In the rows, zero is written as 128.
One turn moves each row of this set onto another row. After a few examples, where does it send each row asked below?
z980: [138 137 124 138 137 152 139 139  97 123 152 112 112 116 156 126 105 106
 133 140 138 123 120  96 132  94 110 115 119 107 124 100 130 148  97 136
 147 147 116 136 107 103 128 100 143 123 137 129 105 144 139 104  93 104
 103 111 140]
z848: [130 126 117 127 135 141 118 159 114 138 160 123 117 162 181 121 124 115
 161 123 140 116 122 133 151 117 140  98 114 117 140 114 141 126 102 127
 144 139 129 103 111  92 163 123 141 139 123 127  99 134 127 113  89  85
  99 120 123]
z93: [143 134 123 135 131 153 143 143  97 124 153 115 109 114 153 115 116 108
 134 135 134 125 115  92 135  93 103 117 115 115 128 107 137 151  99 138
 143 154 118 142 118 102 129  95 149 127 136 126 113 143 144 104  85 110
 104 107 143]
z831: [130 103 126 121 142 142 133 127 115 139 153 126 123 138 164 107 140 107
 135 122 126 125 124 123 154 101 127  86 116 140 130  85 130 135 123 145
 139 141 145 134 129  87 143 126 151 124 114 121 126 142 166  98 104  94
 105  71 126]
z538: [135 131 123 116 123 136 114 158 113 136 159 129 122 163 179 115 121 119
 159 126 140 120 124 136 146 115 142  97 112 114 127 112 145 123 101 133
 140 137 128 110 117  88 158 122 152 138 124 128 101 128 123 107  93  85
 104 125 122]
z143: [101 133 116 137 121 163 108 137  96 132 144 143 144 111 152 153 151 129
 137 137 141 128 120 134 166 123 134 115 104 133 101 115 154 139 118 115
 131 133 127 141 107 109 119  87 149 145 116 119  84 114 146 110 103 110
 123  95 126]
z581: [117 122 135 113 135 164  97 141  94 129 148 140 139 107 143 144 148 124
 136 146 145 146 125 136 155 115 144 129 115 124 109 114 149 116 117 126
 158 123 129 127 118  76 122 114 146 148 112 114  90 111 151 106 118  92
 131 108 144]
z705: [131 140 112 133 137 158 101 139 119 135 135 140 144 123 149 151 155 107
 134 144 137 143 114 120 150 128 136 106  92 133 110 110 165 113 112 110
 164 116 146 148 121 100 128 113 146 149 129 121  96 123 146  93 118 119
 119  93 155]
z683: [139 134 122 131 125 152 137 142 100 119 152 119 121 116 152 121 108 110
 136 139 139 125 120  96 134  86 105 118 113 114 125 103 140 148  95 136
 141 151 114 142 117 112 126  94 149 121 145 127 111 140 136 103  87 107
 103 111 141]
z25: [131 101 127 118 138 143 124 122 120 138 151 120 133 136 164 115 132 110
 138 125 122 128 121 124 154  97 132  93 114 136 126  81 132 134 120 144
 138 143 148 135 134  93 136 126 147 124 120 128 132 133 170  92 103 103
 103  70 130]
z181: [127 134 114 137 133 159 100 140 118 136 135 134 143 123 149 148 155 107
 128 148 138 141 108 124 154 126 134 108  91 138 113 110 162 118 106 113
 163 116 148 143 119 103 121 110 141 145 122 120  92 122 148  95 114 122
 121  92 157]
z878: [126 122 131 112 138 166  99 144  95 125 145 144 143 101 143 145 147 130
 134 144 143 143 131 127 156 112 139 126 117 120 109 118 149 115 121 123
 157 125 126 131 118  74 128 115 148 150 121 118  95 107 151 103 121  88
 130 112 142]
z231: [141 131 117 119 125 140 125 164 112 134 163 127 120 161 182 111 126 113
 157 125 140 118 125 126 142 121 140 101 114 114 127 116 143 124 105 130
 143 141 126 107 113  93 162 118 153 139 123 127  97 137 129 114  88  84
 107 120 126]
z31: [104 140 113 137 127 162 108 133  95 132 143 143 146 112 146 153 151 133
 139 131 141 120 122 127 166 118 131 110  96 134  96 117 154 136 122 117
 130 137 125 139 111 108 124  87 155 151 123 126  90 112 149 110 108 107
 119  86 128]
z350: [129 100 125 124 144 143 130 125 119 137 152 118 128 133 163 107 132 108
 132 120 121 129 115 125 156  97 130  93 124 130 124  79 127 137 122 135
 137 139 145 130 124  87 139 123 139 123 120 124 128 132 171 101  96  98
 104  71 122]

z538 moves to z683
z848 moves to z980
Now these:
z31 moves to z705
z181 moves to z581
z93 moves to z831

